Each row is where one point has got to under a steady rotation. How many steps took it there?
The counts run from 0 to 127.
[10, 5, -23, 39, -1, -3, -2, 7, -32, 9, 28, -54, 21, 1, 11, -9, -13, 8, -19, 20, -5, -30, -37, -30, 1, -13, -33, -23, 57, -48, 13, 2, 32, 32, 17, 32, -45, 27, 41, -29, 9, 7, -32]
36
[-19, -2, -6, -19, 6, 16, 8, -33, -28, -8, 59, -18, -30, 43, -11, 19, -10, 44, 8, -5, -26, -23, -1, 19, 11, -13, 43, -12, 49, -1, 19, 5, 43, 16, 16, -43, 15, 11, 62, -8, 11, 28, -9]
80
[18, 27, 31, -54, 13, -30, -9, 5, -47, -18, 33, 24, -57, 2, 2, 9, -5, -48, -3, -24, 43, 0, 19, 28, 14, 6, 1, 1, -23, -19, 26, -8, -26, 44, 7, 7, 25, -17, 19, -12, -15, -4, 49]
6
[-36, 9, 31, 15, 17, 31, 0, 0, 42, 14, 34, -42, -6, -27, 16, 0, 13, 16, -4, -32, -10, 36, -15, -24, -7, 15, -50, -10, 32, -8, 48, 9, 49, 23, -18, -15, 31, -17, 5, -18, 1, 41, -4]
99
[-13, 7, 26, -36, -24, 12, -6, -30, 13, -3, -16, 47, 6, -31, 15, -23, -20, 54, 5, 6, -23, -23, -11, 43, -17, 43, 10, 23, -30, 12, -44, 3, -30, -18, 26, -42, 8, -3, -33, 22, -34, -30, -38]
71
[10, -34, 15, 44, -30, 22, 9, 49, 14, -3, -49, 25, 14, -1, 7, -8, 8, -13, -27, 3, -29, -7, 34, 11, -21, -46, 6, 71, 9, 18, 6, -18, -8, -18, -22, -28, 14, -17, -25, 38, 5, 22, -16]
66
[-19, -13, -1, -36, -13, 37, -39, -25, -15, -17, 41, -12, -21, 31, -8, 23, -33, 30, -8, 26, 0, -48, 3, 4, 41, -28, 31, 7, 40, -6, -11, -2, 11, 53, 17, -32, 10, -5, 55, 10, -7, -10, -14]
79
[22, 45, 2, -52, -4, -50, -19, -1, -5, -23, 41, -21, -31, 16, -21, 27, 27, -12, 31, 0, 5, 4, 15, 20, 5, 52, 16, -8, -22, 0, 8, 19, 11, 28, 7, 32, -32, 1, -3, -22, -5, 7, 57]
119
[48, 20, 23, 35, -29, -31, 13, 15, -15, 13, -7, 25, 17, 6, -16, -7, -6, -11, 5, -11, -18, -23, 9, 30, -36, 9, -17, 78, -37, -8, -35, -10, 0, 24, 19, -28, 7, -16, -5, 2, -32, 59, -17]
48
[7, -25, -49, 10, -1, 14, -17, 35, -3, -3, 14, -62, 30, -12, -10, -5, -8, -28, 0, 29, -10, -19, -54, -34, 14, -19, -2, -8, 11, -40, -15, 4, 16, 31, 15, 21, -45, 26, 55, -16, 6, -2, -32]
35
[35, -1, 47, 36, -17, -11, 29, 38, -25, 14, 30, 22, -5, -24, 5, -14, 9, -32, -1, -10, -17, 16, 36, 6, -35, 3, -16, 52, -31, -3, -2, -18, 8, 19, 13, -13, 11, -34, 11, 10, -45, 53, 6]
49
[27, -38, 6, -21, -4, -30, 7, -4, -26, -2, -13, 5, -6, 8, -18, 22, 23, -22, 32, -13, 2, 39, 10, 38, 21, 29, -8, -51, -66, 28, 13, 8, 25, -70, 21, 3, -12, -4, -2, -1, 8, -30, -13]
113
[1, -17, 17, 15, 5, -18, 43, -43, -12, -1, 27, 50, -11, -2, 0, -5, 21, 15, -29, -43, 24, -14, 34, 28, 9, 8, 23, -32, -33, 30, -12, 12, -19, -62, 19, -18, 52, 2, -6, 9, -11, -24, -27]
88
[-23, 1, 6, -2, 20, 2, -3, 32, 38, 14, -43, 11, 1, -41, 54, -37, -25, -13, -19, -17, -20, 54, -31, 1, 3, 21, -30, -12, -65, -8, -15, -16, -24, 3, 15, 6, 3, 22, -14, 32, -4, -21, -11]
27
[-11, 40, -12, -52, 22, 31, -20, -9, 45, -17, 13, -15, -24, 12, 8, -7, 32, -32, 12, 3, 56, 28, -5, -47, 0, 14, -5, -41, -1, 10, 20, 2, -11, 23, -28, 15, 28, 14, -7, -8, 6, -8, 55]
101
[8, -37, 4, 15, -32, 5, -6, -6, -11, -14, 10, 23, 5, -26, -14, -35, -7, 6, -46, 20, 9, -40, 35, -57, 24, -32, 0, -24, 77, -24, 22, -4, -20, 32, -10, 4, 12, 28, 26, 22, -24, 13, -6]
61
[-4, -36, 10, -11, -1, -33, -3, -6, 6, -17, 22, 30, -25, 12, -37, 2, -2, -1, 2, -48, -18, 47, 52, 27, 46, 17, -6, -42, -17, 27, 28, 17, 20, -13, 6, -4, 31, 2, 12, 24, 2, 5, 16]
0
[55, 20, 21, -36, -14, -37, -44, -11, 1, -4, 35, 1, -50, 15, -2, 12, 11, -40, 22, -5, 39, 14, 13, -5, 21, 46, -36, -27, 20, -8, 40, 22, 21, 44, 9, 44, -7, -22, -5, -13, -20, 24, 26]
118
[-15, -4, 0, -26, -14, -11, 24, -8, 44, -38, 23, -12, 25, -19, -29, 40, -6, 11, 30, -17, -1, -53, 1, 8, 11, 22, 1, -2, -4, 8, -64, -9, -11, -37, -59, 35, 0, 0, -6, -31, 3, -33, -4]
15
[-29, -21, -13, -10, 5, 61, -17, 4, 38, -23, -56, 13, 13, 11, 4, -17, -3, -13, -9, 19, 38, -13, 14, -26, 0, -58, 8, 10, 31, 18, 24, -23, -31, -6, -51, -5, 38, 1, -9, 18, 26, -19, 15]
84
[-17, 19, -16, -32, 21, -18, 24, 12, -28, -22, 25, -30, -15, -8, 4, 29, 17, -8, 6, -25, -19, 4, -19, 62, 0, -4, 24, 12, -80, -8, -31, -8, -25, -19, 19, -31, -15, 5, 17, -17, 21, -55, 13]
8
[43, 41, -28, -24, -17, -36, -1, 0, -3, 12, -67, 53, 17, 27, 8, -49, -10, -2, -4, 31, 20, -2, -17, -7, -11, 23, 14, -6, -27, 8, -29, -8, -30, -6, 35, -16, -11, 31, -23, 40, -2, 6, -16]
46
[-21, 20, 22, -25, 32, 28, -5, -11, 56, 1, 26, -26, -27, -10, 28, -2, 27, -8, 1, -19, 29, 53, 0, -52, -12, 29, -27, -41, 22, 6, 51, 10, 29, 29, -29, 12, 30, -26, -9, -16, 14, 12, 43]
100
[-3, 34, -23, 3, 5, -45, 5, 15, 85, 17, -25, 30, 12, 16, 31, -12, -15, -1, -40, -18, 23, -6, 21, -6, 21, 16, 0, 14, 23, -8, -9, -2, -37, -17, -6, 42, -2, 35, -52, -1, 16, 8, 0]
21
[4, 16, -13, -22, -20, -26, -8, 27, 51, 5, -30, 36, -10, 42, 14, 9, -44, -23, -12, -17, 18, -16, 35, -2, 41, 4, -11, 40, 12, -18, -33, -17, -30, 14, -12, 45, 2, 7, -30, 5, -12, 5, -3]
22
[2, -12, 24, -38, -43, 23, -20, -10, 23, 13, 2, 43, -5, -5, 16, -15, -31, 18, 20, -3, -37, -19, -12, 26, -11, 16, 4, 27, -26, 12, -40, -4, 18, -1, 21, -62, 20, -47, -14, 20, -43, 3, -51]
72
[36, -26, 90, 15, -22, -12, 4, -9, -32, -3, -12, 33, -5, 13, 2, 40, -17, -24, -8, 5, 48, -26, 50, 18, 36, -9, -44, 0, -7, -13, -9, -3, -16, -22, -14, 26, 13, -18, -1, -2, -17, -22, -18]
111
[14, 31, 8, 26, 7, -12, 52, -13, 33, 19, 47, -7, -11, 12, 36, 22, -20, 23, 3, 26, 5, -7, 20, -55, 10, 28, 31, -44, 58, -1, -21, 11, -5, -17, -32, 57, 2, 24, -15, 0, -19, 7, -2]
38
[-9, 6, -42, -1, -5, 20, 9, 14, 23, -37, 1, -56, 38, -11, -32, -16, 39, 20, 36, 35, -32, -7, -29, -26, -59, 2, 36, 4, -1, 31, -3, -6, 7, -15, -48, -8, -19, 0, 6, 1, 24, 6, 33]
58
[-3, -33, 16, -14, 18, 27, 13, 31, -6, 11, 15, 0, -10, -24, 51, 11, -43, -26, 0, -9, -2, 15, -59, -12, 16, -26, -35, 5, 31, -46, 26, -10, 19, -2, -8, 5, 29, -33, 26, -38, 13, -15, -28]
11
[38, -35, 51, -7, -16, -26, 14, -12, -38, 0, 4, 33, -25, 5, -20, 35, 1, -25, 22, -4, 24, 14, 40, 30, 36, 9, -9, -44, -38, 7, 2, 0, 8, -56, -7, 11, 5, -17, 14, 6, -25, -29, -5]
112
[-34, -11, -10, 11, -12, 1, 28, -25, 1, -23, 25, -17, 10, 25, -39, 46, 2, 19, -10, -40, 26, -57, 23, -2, 37, -8, -14, 22, -9, -48, -13, -15, -15, 36, -11, -37, 47, 32, 49, -24, 9, 4, -3]
104
[-27, -12, -43, 14, -3, 28, -6, 6, 32, -34, -17, -46, 59, -41, -30, -32, 23, 20, 1, 28, -17, -35, -17, -43, -35, -15, 4, 17, 24, 6, -7, 3, -3, 15, -57, -27, -20, 25, 4, -5, 10, -4, 17]
59
[5, -47, -20, -4, -4, 7, 16, -18, 31, 10, -9, 54, -14, 11, 15, 1, 23, -19, -18, -26, 14, -4, 23, 27, 14, -8, 28, -3, -46, 43, -4, 23, 0, -61, 19, -27, 27, -12, -16, 27, 14, -23, -47]
89
[-8, 19, 79, -31, 4, 10, -20, -15, 13, 8, 32, -5, -44, -34, 26, 19, 21, 13, -14, -4, 37, 7, 51, 33, 3, 21, -1, -12, -17, 16, -5, 15, 3, -10, 16, 32, -21, -15, -31, 11, -37, -27, 13]
94
[12, -18, 8, 42, 5, -34, 10, 1, -4, 5, -29, 37, 7, -36, 3, -47, 18, -3, -42, 4, 13, 42, 26, -48, 13, 21, -18, -59, 6, 6, 29, 8, -17, -12, 4, 38, 14, 41, -8, 39, -12, 12, 0]
44
[-35, 50, -39, -54, 9, 17, -27, -27, 30, -40, -6, -28, 9, 34, -25, 13, 20, -3, 12, -4, 53, -21, -3, -20, 17, 6, 11, -6, -9, -7, -7, -3, -24, 30, -11, 6, 6, 24, 7, -16, 23, -26, 53]
102
[-23, 5, -48, 2, 21, -27, -16, 10, 47, -4, -43, -1, 6, 25, -16, -30, 21, 6, -4, -38, -25, 41, -37, 42, 6, 15, -17, -11, -32, 15, 49, 9, 13, -20, 15, -37, 9, 25, -28, 1, 42, -1, 9]
2
[-16, 7, 0, 12, 31, 14, 44, -31, -19, 8, 62, -25, -12, 30, -12, 23, 20, 52, -13, -9, -48, 12, 3, 17, -21, 1, 41, -16, 38, 24, 39, 5, 32, -20, -4, -22, 28, 4, 21, -3, 27, 29, -1]
81
[-22, 29, 3, -10, -12, -17, -17, 22, 32, 4, -23, 23, -6, -10, 17, -13, -22, -11, -39, -52, 22, -17, -21, 22, -2, -5, -55, 59, 13, -36, 32, -11, -23, 41, 8, -25, 30, -4, -35, -14, -3, 23, 16]
4
